500 stands for zero in the data rows.
Each row in the table below has a label, given by one hidden rule.
np.array([487, 542, 615, 527, 427, 339, 426, 515, 556]) B
np.array([653, 709, 589, 521, 533, 545, 516, 444, 429]) A
np.array([385, 359, 422, 466, 457, 510, 670, 582, 491]) B
np.array([524, 503, 493, 520, 546, 556, 490, 403, 370]) B
np.array([606, 711, 705, 596, 578, 556, 446, 386, 376]) B
np.array([411, 413, 515, 592, 560, 541, 496, 396, 371]) B
np.array([389, 346, 414, 487, 530, 650, 661, 498, 431]) A
np.array([757, 623, 500, 443, 412, 408, 487, 549, 579]) C
np.array([710, 649, 535, 465, 439, 461, 521, 540, 521]) A
np.array([759, 611, 502, 447, 405, 420, 485, 553, 582]) C
np.array([438, 460, 406, 366, 387, 448, 631, 639, 550]) B
np.array([443, 454, 403, 367, 385, 451, 638, 645, 550]) B
np.array([388, 355, 445, 538, 627, 642, 524, 522, 466]) A
np.array([430, 414, 362, 369, 367, 396, 486, 636, 690]) C
np.array([424, 444, 430, 374, 376, 437, 633, 635, 552]) B
np.array([436, 430, 370, 359, 351, 403, 495, 635, 701]) C
np.array([405, 417, 495, 548, 562, 579, 558, 482, 425]) A
np.array([435, 431, 366, 361, 359, 392, 494, 624, 703]) C
np.array([430, 430, 362, 357, 369, 386, 491, 621, 692]) C
np.array([463, 415, 339, 357, 382, 392, 510, 648, 665]) B
np.array([421, 452, 469, 454, 491, 601, 662, 489, 420]) A
np.array([432, 428, 366, 358, 374, 400, 492, 626, 681]) C
np.array([383, 344, 325, 365, 443, 559, 603, 551, 544]) B
np.array([440, 460, 506, 509, 485, 505, 668, 571, 499]) B
np.array([418, 469, 552, 581, 618, 578, 451, 329, 347]) B
np.array([431, 427, 361, 359, 374, 394, 490, 625, 684]) C
np.array([497, 542, 605, 521, 419, 328, 392, 500, 560]) B
np.array([481, 484, 476, 497, 523, 548, 533, 455, 407]) A
np.array([414, 427, 534, 663, 744, 703, 507, 359, 356]) A
np.array([391, 385, 434, 425, 438, 478, 577, 610, 544]) B
np.array([490, 515, 542, 535, 512, 445, 475, 520, 534]) B
np.array([567, 598, 653, 690, 630, 479, 250, 265, 348]) B
np.array([385, 331, 407, 523, 623, 615, 514, 484, 459]) A
np.array([549, 559, 605, 526, 445, 442, 510, 543, 530]) B
np.array([402, 415, 424, 395, 393, 447, 557, 651, 581]) B
np.array([383, 331, 359, 456, 578, 811, 673, 478, 423]) A
np.array([424, 452, 506, 533, 537, 496, 465, 506, 523]) B
np.array([400, 427, 528, 611, 583, 510, 488, 475, 453]) B
np.array([447, 460, 441, 471, 523, 541, 535, 508, 442]) A
np.array([518, 556, 694, 694, 618, 562, 461, 382, 379]) B
np.array([436, 428, 364, 352, 361, 393, 498, 626, 691]) B
np.array([456, 421, 374, 425, 480, 525, 560, 568, 521]) B
np.array([438, 444, 410, 401, 440, 513, 643, 607, 501]) B
np.array([480, 408, 328, 347, 376, 406, 536, 656, 658]) B
np.array([386, 345, 402, 451, 434, 457, 594, 599, 543]) B
np.array([465, 549, 694, 725, 684, 509, 323, 268, 351]) B
np.array([746, 632, 507, 439, 408, 413, 488, 553, 582]) C
np.array([451, 518, 638, 608, 545, 518, 503, 454, 426]) A
np.array([376, 343, 380, 446, 458, 448, 553, 576, 548]) B
np.array([648, 685, 583, 526, 531, 538, 513, 452, 421]) A
np.array([563, 636, 617, 543, 522, 484, 353, 300, 351]) B
np.array([537, 552, 609, 553, 489, 488, 527, 512, 485]) A
np.array([710, 663, 539, 466, 451, 472, 529, 524, 506]) A
np.array([756, 663, 508, 426, 404, 402, 499, 558, 581]) B
np.array([674, 696, 570, 487, 469, 523, 545, 515, 484]) A
np.array([477, 432, 369, 413, 471, 520, 606, 581, 503]) B
np.array([626, 957, 999, 705, 521, 352, 017, 237, 344]) B
np.array([481, 558, 623, 526, 435, 372, 436, 512, 529]) B
np.array([420, 444, 490, 515, 556, 609, 582, 500, 468]) A
np.array([376, 324, 329, 409, 457, 477, 562, 630, 559]) B
np.array([494, 563, 613, 548, 497, 501, 507, 465, 442]) A
np.array([434, 470, 547, 632, 662, 562, 487, 487, 435]) B
np.array([574, 629, 692, 649, 600, 518, 362, 313, 352]) B
np.array([472, 496, 545, 584, 593, 554, 522, 482, 452]) A
np.array([756, 620, 503, 445, 405, 413, 486, 552, 581]) C
np.array([753, 642, 503, 439, 409, 408, 488, 552, 582]) C
np.array([758, 642, 504, 436, 407, 405, 492, 551, 584]) C
np.array([419, 453, 571, 754, 790, 562, 302, 255, 349]) B
np.array([760, 656, 505, 431, 408, 401, 496, 551, 586]) C
np.array([398, 423, 522, 680, 955, 717, 434, 307, 339]) B
np.array([754, 659, 506, 434, 413, 410, 490, 547, 586]) C
Here are more rows. What is the label of each one?
np.array([387, 348, 360, 442, 572, 988, 701, 477, 413]) ~ A
np.array([560, 655, 743, 682, 622, 490, 297, 274, 351]) ~ B
np.array([426, 432, 396, 402, 448, 502, 573, 612, 539]) ~ B
np.array([434, 459, 456, 405, 431, 554, 734, 555, 472]) ~ B
np.array([483, 556, 654, 633, 599, 496, 325, 288, 344]) ~ B
np.array([766, 649, 506, 434, 399, 409, 495, 552, 589]) ~ C
np.array([388, 348, 435, 548, 662, 756, 566, 451, 404]) ~ A
np.array([391, 359, 343, 410, 547, 999, 810, 483, 426]) ~ A
np.array([427, 425, 356, 359, 378, 382, 486, 629, 686]) ~ C
np.array([380, 355, 418, 451, 428, 426, 568, 586, 551]) ~ B
np.array([739, 651, 506, 436, 411, 404, 486, 555, 581]) ~ C
np.array([494, 509, 527, 519, 531, 514, 503, 525, 513]) ~ A
np.array([414, 425, 493, 546, 617, 878, 645, 447, 387]) ~ A
np.array([562, 556, 573, 521, 445, 444, 377, 305, 349]) ~ B
np.array([434, 431, 361, 348, 362, 381, 498, 630, 694]) ~ B
np.array([455, 487, 514, 483, 449, 475, 496, 511, 548]) ~ B
np.array([396, 426, 526, 614, 587, 500, 486, 471, 455]) ~ B
np.array([465, 538, 635, 561, 496, 481, 499, 487, 456]) ~ A
np.array([433, 437, 360, 349, 374, 380, 495, 618, 699]) ~ C
